In the rows, 128 means zero.
Named turns come first, each shown by rows before and after it. Which turns, in which order, take the first row of each pair that follows to the second? Write the first one first, as in the answered first pair.
E (before -> after):
[114 131 136 155 134 115 119 137 146 113 111 112 114 138 130 121 158 147
 130 138 114 130  96 135 127 122 138 125 118 137 123 144 113  91 145 121
 134 131 106 130 147 112 116 157 116 136 149 126 112 118 140 154 135 112
 107 111  96 137 121 145 131  99 131 122]  ->  [127 150 131 160 115 127 125 124 147 114 127 119 116 149 127 130 141 133
 127 144 107 126  94 144 125 127 139 142 126 129 128 138 114 103 139 113
 147 125 114 141 158 122 124 158 103 142 135 130  99 125 125 140 145 116
 104 107  94 119 113 145 126 102 130 139]
[ 95 109 150 138 158 137 130 118 148 120  92 105 135 100  97 130 128 125
 150 167 138 152  76  94 153 109 162 157 120 129 116 165 181 105 137 122
  77 139 186 141 152 109 140 169  96 106 122 122 122 122 146 107 135 127
  96 118  95 121 123 131 136 141 150 151]  ->  [104 122 149 140 146 145 135 109 150 121 102 111 136 103  94 136 116 117
 146 173 133 151  73  99 151 115 162 169 126 126 123 161 181 109 133 116
  88 135 190 146 157 115 144 169  90 111 111 125 111 127 142 102 140 130
  99 115  96 112 117 130 135 147 151 156]
[108 133 128 137 151 141 103 131 195 117 131 104 122 137 110 113 139 116
 118 125 126 126 105 125 106 126 136 139 102 112 109 122 129 114 151 109
  93  94 121 110 141 147 126 112 139 134 126 125 119 136 143 150 143 122
  97 155  88 133 128 135 143 131 125 122]  ->  [114 139 129 140 143 142 104 129 197 112 139 110 121 139 110 117 139 113
 117 132 124 122 102 130 106 129 137 145 103 112 114 114 125 114 147 109
  94  91 119 115 147 149 126 118 134 137 122 124 110 141 134 146 148 122
  97 151  87 126 123 135 145 129 125 132]
S (before -> after):
[137 150 121 123  96  95 127 140 122 113 140 145 138 119 112  92 122 107
 119 129  88 104 106 131 122 147 146 142 127 117 134 115 129 137 124 154
 131 100 114 108 139 124 133 127 100 115 115 111 107 149 101 100 153 111
 158 113 115  84 135 123 129 117 155 145]  ->  [121 135  94 129 112 102 129 133 135 121 138 118 157 137 117 101 100  97
 115 113 108 131 118 112 120 144 146 131 121 110 102 113 137 152 135 137
 124 101 125 101 132 142 146  89 111 112 103 109 123 142 132  97 157 110
 167 144 129 114 155 110 129 141 157 119]
[139 129  95 160 155 158 117  93 144 163 162  98 151 189 161 122 134 143
 105 141 157 164 117 131 140 133 124 121 110 107  82 125 162 125 118 130
 139 131 115 124 169 136 160 153 109 144 107 121 144 152 124 118 125 119
 116 173 166 136 130 120  83 111 132 140]  ->  [140 126 118 157 154 136 102 114 144 153 158 106 126 173 164 102 177 157
 115 150 147 135 106 142 143 136 127 115 108 131 110 120 150 103 111 151
 116 123 102 118 168 119 147 184 102 142 127 113 135 159  94 142 107 116
 105 150 144 121 133 121 100  83 126 165]
[123  98  93 121 151 108 115 121 170 118 157 109 123 162 117 111 145  77
 114 125 134 104 153 122 104 139 107 109 141 128 143 108 135 138 155 109
  90 103 144 123 118 131 142  87 131 114  99 131 115 144 121  99 120 117
 127 158 104 126 126  94 150 120 126 128]  ->  [144 121 118 117 125 113 123 118 156 111 159 138 115 146 107 107 153  83
 116 138 107  83 143 140 105 144 105 129 149 124 179 115 134 132 149 119
 107 107 136 136 129 120 133 118 115 120 104 137  98 146  91  92 124 123
 121 122  89  93 103 112 138 103 127 148]
[152 123 100 120  96 103 128  95  90 130 134 144 125 149 139 144  89  98
 136 122 163 160 174 137 107 121  93 117 149 128 121 133 119 128 105 127
 156 145 160 141  89 139 161  99 154 141 103 123 136  96 114 107 135 130
 165 152 152 141 166 125 120 147 123 127]  ->  [143 106 123 120 113  74  94 128 103 119 129 148  91 131 145 113 139 117
 150 128 162 125 165 144 109 120  96 101 145 160 143 124 106  99  93 153
 119 133 142 130  81 126 146 129 150 134 127 109 131 108  87 143 107 124
 154 140 128 126 180 120 141 114 115 153]
K (before -> after):
[130  96 121 129 121 148  69 119 137 131 153  91 137 163 111 103 131  87
 118 130 179 121 138 161 160 114 179 120 120 143  96 121 113 143 143 120
  58  99 128 158 103 130 129 125 128 106 130 144  80 139 111  94 133 144
 127 152 147 107 157 114 113 160 127 149]  ->  [127  82 115 128 117 142  80 125 117 133 146  92 134 162 122 105 131  94
 127 126 187 130 150 156 166 107 170 110 132 157  98 125 113 144 134 131
  62 107 131 155  97 133 130 122 137 103 131 142  93 137 112  93 129 146
 139 154 165 111 165 108 115 155 128 147]
[150 116 132 122 140 125 167 100 154 162  70 124 165 122 109 121 134 115
 127 105 141 137 130 136 129 157 106 127 132 136 107 157 133 113 102 112
 130 145 116 122 108 128 136  90 121 134 167 170 151 141 131 137 119 170
 131 126 118 142 114 104 134  72 162 122]  ->  [149 126 143 131 147 126 154 107 181 162  67 129 168 123 105 124 142 116
 121 115 136 127 109 133 132 165 126 148 125 129  94 151 138 103 112 106
 116 136 117 129 124 131 125 103 107 126 162 159 132 152 132 148 123 159
 118 120  97 138 104 113 136  73 159 133]
[127 132 141 100 128 166 125 159  98 145  95 168 150 133 170  81 137 142
 125 109 111 117 123 142 124 130 154 146 127 130 113 146 102  95 150 133
 116  82 130 140 126 134  86 114 164 139 132  92 126 134 148 110 122  98
  98 132 103 131 164 154  93 151 129  74]  ->  [131 131 128  92 117 168 138 148  84 150  98 163 150 136 163  81 130 133
 128 100 113 119 142 147 119 127 138 133 131 128 128 151 100 104 148 134
 134  88 130 129 119 129  97  98 173 149 135 106 138 125 147 100 120 110
 107 136 114 131 172 149  90 151 134  61]
P (before -> after):
[100 157  72 105 129  91  94  94 118 111 158 136 108 119 108 111 140  87
  96 130 160 146 133 122 174 132 111 108 136 130 100 108 110 155 152 121
 191 165 135  94  89  86 177 122 165 214 171 173 118 112  94 155 125 138
 133 143  88 117 154  95 135 126 157 141]  ->  [102 157 113 113 138  83  80 132 110 101 134 163  97  97 128 105 181 121
 103 158 150 128  95 117 194 124 138 135 135 146  92 103 105 127 150 147
 167 168 132 111 101  78 139 175 141 193 176 145 102 125  91 178 118 116
 126 108  68 110 132 111 132 108 152 176]
[ 98 147 126 124  96 150 125 141 115 152 135 160  96 132 137 178 129 127
 136 177 127 101 101 163  88 152 113 148 176 131  92 118 102 109 134 102
 145 124 111  89 126 166 106 125  91 157 101 133  89 155 102 153 152 117
 103 114 106  53 132 147 140 145 130 185]  ->  [ 88 145 134 112 114 163 149 142  84 162  96 163 127 121 137 193 121 147
 132 169 123 133  95 140  99 140 115 153 175 110  59 146 116 110 151  96
 163 154 116  93 129 157  99 119 102 140 105 132 111 141 148 144 159 107
 113 108 119  81 109 169 108 160 136 144]
[123 141 165  93  85  95 109 143  86 132 115 129 104  78 123 142 138 128
 144 134 124 112 117 162 104 130 124 139 179  96 137 134 124 131 139 149
 122 142 147 129 123 107 125 126 125 117 140 116 168 158 116 123 184 109
 123 123 116  80 102 186 104 131  78  98]  ->  [123 137 144  90  77 101 113 124  93 135 132 115 105  90 114 142 121 109
 141 122 126 120 136 164  94 133 106 126 176  86 144 135 123 146 138 135
 135 138 150 115 116 112 143 100 132 127 137 131 176 154 115 112 185 119
 123 144 124  77 114 174 108 140  78  85]
[150 146 154 119 124 161 177 136  95 142  92 175 153 109 116 141 111 131
 111 126 109 146  88 111 128 128 117 159 143  99  92 162 158 157 143 125
 169 153 138 162 122 104 105 143 101 122 122 112 125 102 170 100 175 106
 116 119 126 152  90 168  97 158 133  86]  ->  [162 144 100 126  91 154 155  95 148 138 172 147 117 150  96 122  81  65
 107 108 122 115 135 151  90 149  84 129 144 111 146 123 134 187 118 104
 169 104 135 138 109 126 159  97 109 168 105 142 107 110 112  90 169 139
 111 163 128 113 141 118 148 151 127 117]
Pairs:
(two turns a pair)
[148 154 129 118 110 146 137 121 114 153 101 139 129  99 107 137 138 131
 136 125 116 134 110 110 153 105 142 175 120  86  97 123 143 161 126 119
 156 142 155 110 123 136 112 157 117 124  96 141 121 116 157 138 166 118
 120 117 124 128 108 160 109 127 126 108]  ->  [137 139 121 111 117 140 141 126 100 157  93 133 133  93 113 135 143 138
 143 116 124 145 124 105 155  99 135 157 121  95  95 132 143 163 124 129
 156 150 157 102 114 129 112 149 133 118 102 142 140 107 164 141 159 121
 125 126 136 142 120 157 109 128 126  94]
E then K
[165 151  91 163 114 172 107 125 138 136 141 146 121 139 143 135  96 125
 119 118 111 177 135  78 128 116 129 140 130 114  90 101 127 153 133  94
 122 142 128 136 164 135 127 123 101 160  68 106 104 179 172  75 136 127
 136 113 150 140 151 102 151 170  94 118]  ->  [147 127  92 155 135 156 109 144 125 140 119 138 121 129 158 129 111 146
 130 107 127 191 143  66 137 104 125 118 131 130  78 111 125 145 127 108
 109 155 132 126 146 130 119 121 121 148  83 101 130 169 192  88 121 121
 143 120 161 164 166 102 150 163  95  98]
K then E
[126 147 130 128 139 148 139  97 143 131 121 116 153 123  97 148 118 125
 101 127 106 144 101 126 123 134 136 156 113  87 113 151 144 133 154 101
 144 138 129 124 143 116 128 122 119 130 117 134 117 126 145 123 147 121
 121 124 115 130 106 156 106 142 131 100]  ->  [118 132 104 128 140 137 125  88 167 131 143  97 138 133  91 134 112 103
 107 112 119 137 126 135 108 136 124 131 108 100 129 139 134 140 144  96
 135 120 128 105 132 124 150  97 130 148 118 144 123 126 128 125 140 133
 120 150 118 124 135 135 129 139 128 103]
P then E
[119 106 107 130  88 125 112 127  84 109 150 130 114 166 143 102 155  96
 117 132 137 120 149 138 147 155  56 115 171 116 154 112  79 157 113 133
 136  83 127 123  78 129 166 119 176 134 161 130 126 154  78 132 129 172
 137 107 187  72 183 105 160 140 118 136]  ->  [108 134 170 137 132 146 111 148 101 105  85 147 162 139 136 130 178 143
  91 160 109 133  63 106 160 150 117 175 147  67  88 138 107 127 173 117
 125 105 127 151 115 114 110 165 143  88 164  99 106 160 137 153 155 126
 111  64 144  96 111 169 115 160 118 112]
K then P
[122 169 123 170 113 164 174 159  91 111  91 144 159 108 109 142 142 134
 113 122 126 148 128 158 130 106 137 154 168 129 120 157 150 116 105 127
 140 131 143 154 132 107 160 112 102 133 141 167 161  99  76 158 104 125
 120  91 129 133  97 136 105 148 130 156]  ->  [100 136  95 172 137 143 149 164 127 112 106 107 148 129 109 124 148 115
 116 101 157 150 152 154 120 109 128 117 153 151 112 141 139 120 104 122
 107 111 143 128 110 124 181  75 123 136 143 168 177  97  78 174  90 132
 123 135 133 155 145 105 140 149 123 146]
P then S
[177 175  89 132  83 161 169 119 121 124 122 155 114 127 117 164  88 135
 148 145 113 143 126 128 129 115 138 190 144 139 103 123 138 145 103 100
 137 137 125 182 129 163 132 136  99 127 115 109 116 158 125 154 127 138
 146 121 152 114  84 136 105 178 143 168]  ->  [180 174  85 136  78 159 163 116 126 125 130 153 108 132 118 161  89 128
 150 148 113 136 131 134 126 119 137 188 142 144 109 116 133 147  98  98
 136 133 127 180 129 163 138 132  98 135 113 110 111 161 118 152 124 140
 147 123 152 113  93 129 112 177 143 173]
P then P
[148 132 154 141 121 137 130 135 125 115 121 138 148 116 134 149 121 144
 127 165 122 108 100 125 145 142 140 176 139 116 120 134 135 120 138 155
 129 130 115 151 152 137 109 164 105 128 129 121 100 145 119 129 126 107
 117 104 116  98 110 148 108 127 131 164]  ->  [108  79 133 129 166 108 106 151 151 121 110  93 140 120 136 123 141 148
 132 132 155 113 130 114 134 133 126 114 122 138 115 133 123 112 138 158
  93 124 108 108 118 130 121 126 140 120 154 118 138 132 135 158  99 105
 122 148 124 132 160 126 133 125 130 125]
P then S
[ 98 103 178 114 100 171 112 149  62 169 137 139 121 150 137 105 165 184
 131 111 165 143 162 138 125 134  95 179  99 134 160 142 147 150 102 159
 155 176 110 130 149  92 128 178 144  83 125 131 136 122 112 121 128  99
 140 139 134 139 131 119 134  75 173 159]  ->  [ 76  92 149 118 123 175 100 119 121 175 159  95 139 171 109 106 141 150
 110  87 179 154 174 136  94 143  92 154  73 101 142 140 149 166 130 118
 151 157 108 101 140  96 154 118 162  98 125 146 141 115 130 124 135 107
 131 189 125 157 152 110 151  99 174 116]
K then S
